One turn sends every row of this set to another row. A few are shown first. Where does it send the rows asked after them?
k_22: [  3 -22  19 -22 -22   8  16   2  13 -15  -6  -6 -27 -20 -23  17  -7]
k_653: [ -5  -9  20   4  -6 -23  19 -28  -2  -8  17  -1   9 -15  18  21 -23]
k_709: [  3   6  -6  11 -37   5 -17 -16  -3 -17 -13 -22 -10   8   4  18 -30]
k_111: [ -4   3  26  -1 -13   7  -2  -4   2  27   4  18   4 -30   3  10   3]
k_383: [ 13   2  11  30 -18   0  18 -15   0   4  -6   5  12 -24  21  20 -34]
k_973: [-35  -1  -2  33 -16   8  15 -12  -1 -16  -2 -12  -8 -13   8  31 -18]
k_674: [-15   0  11 -20   8 -23  15 -12  -1   7 -17  13 -22 -23  13  20  15]
k_668: [ 18  -6  -4   2 -25  10   6  22 -30 -13 -15  -5 -29 -21  -5  12   6]
k_830: [  9  -9  23  41 -20   9   6  -3 -23  -2 -17   0 -12 -11   5   5   1]
k_886: [  8  32  -5  28   2   1 -19   5 -10  -2  -9  -5 -16  -7  16  22 -17]
k_800: [ -4  -7  24 -18 -15  10 -23  13 -23  -6 -11  17  -8 -19   2  18 -14]
k_442: [ 27   2 -12 -17 -28 -11   0 -16  -3  -1 -11 -13  11  -5  17  25 -18]
k_296: [-32 -15  29   6  -4   2   4  -3 -18 -19   7   1 -24 -27 -10  16  -7]
k_173: [ -1 -16  12  12 -36  14  -5 -11  13  -8 -26  -5 -34   5 -13  13  -4]
k_443: [ -1  -8   6 -16  -4   3   5  15  12 -16  -8 -14 -28 -50  24   1  -7]
k_579: [  8  17   1  -3  -8   2  -9   2  15  20   0  13 -16 -40  25  17 -20]
k_26: [ 21  17  -5 -12  11 -18  19  -4 -12 -17  -2 -10  -9 -24  24   2 -18]
k_689: [  0   7   7  -3  -2 -22  23 -17  -5 -13   8  -7 -26  16  10  17 -30]
k_143: [ -9 -17   2 -12 -10   5 -25 -20   4  -2 -34   6  -5 -24  17   5   9]
k_869: [  4   3  16   5  -5  24 -15  23   3 -21 -11   1 -16 -40  -2   4  -7]
k_526: [ 10  11  -2  15  -6 -17  10   9  -4 -14 -28 -20 -36   4   0  38  -4]
k_96: [ 24 -13  -2  29 -10  -7  22 -11   1   0 -14 -20  -4 -24 -11  35   2]
k_606: [  8  10   5  15   8  -3  -3 -19  29   9   8  -2 -24  -6  -5  29 -23]
k_821: [  5   0  15 -12  -6   2   4 -24  14  -4  -3 -14 -11 -23   8 -24 -27]
k_893: [-10   7  30 -18 -19 -16   9 -16 -12  17 -14   5   0  -2   8   4 -17]
k_682: [-21  16 -13  19  -6 -27   8 -21   6 -17 -12 -20 -24 -10  15  31  -7]
k_480: [-13 -17 -21   4 -14  12 -13  -7 -19 -25   2 -15  -9 -34  -6  27   0]
k_638: [  6   0  -3 -38 -14  -6   2  -1  11   8  -1  -2  -7 -20  -7  38  -5]
k_564: [ 14  -3 -18  21 -11   3  10   0   0 -26 -25  -4 -36 -18  16   3  12]
k_996: [-20 -25  -2  11 -10   4  17  -2  11 -15 -22  -5 -27 -17  25  19  19]

k_893 -> k_668
k_443 -> k_973
k_111 -> k_564
And these:
k_886 -> k_674
k_173 -> k_442
k_143 -> k_96

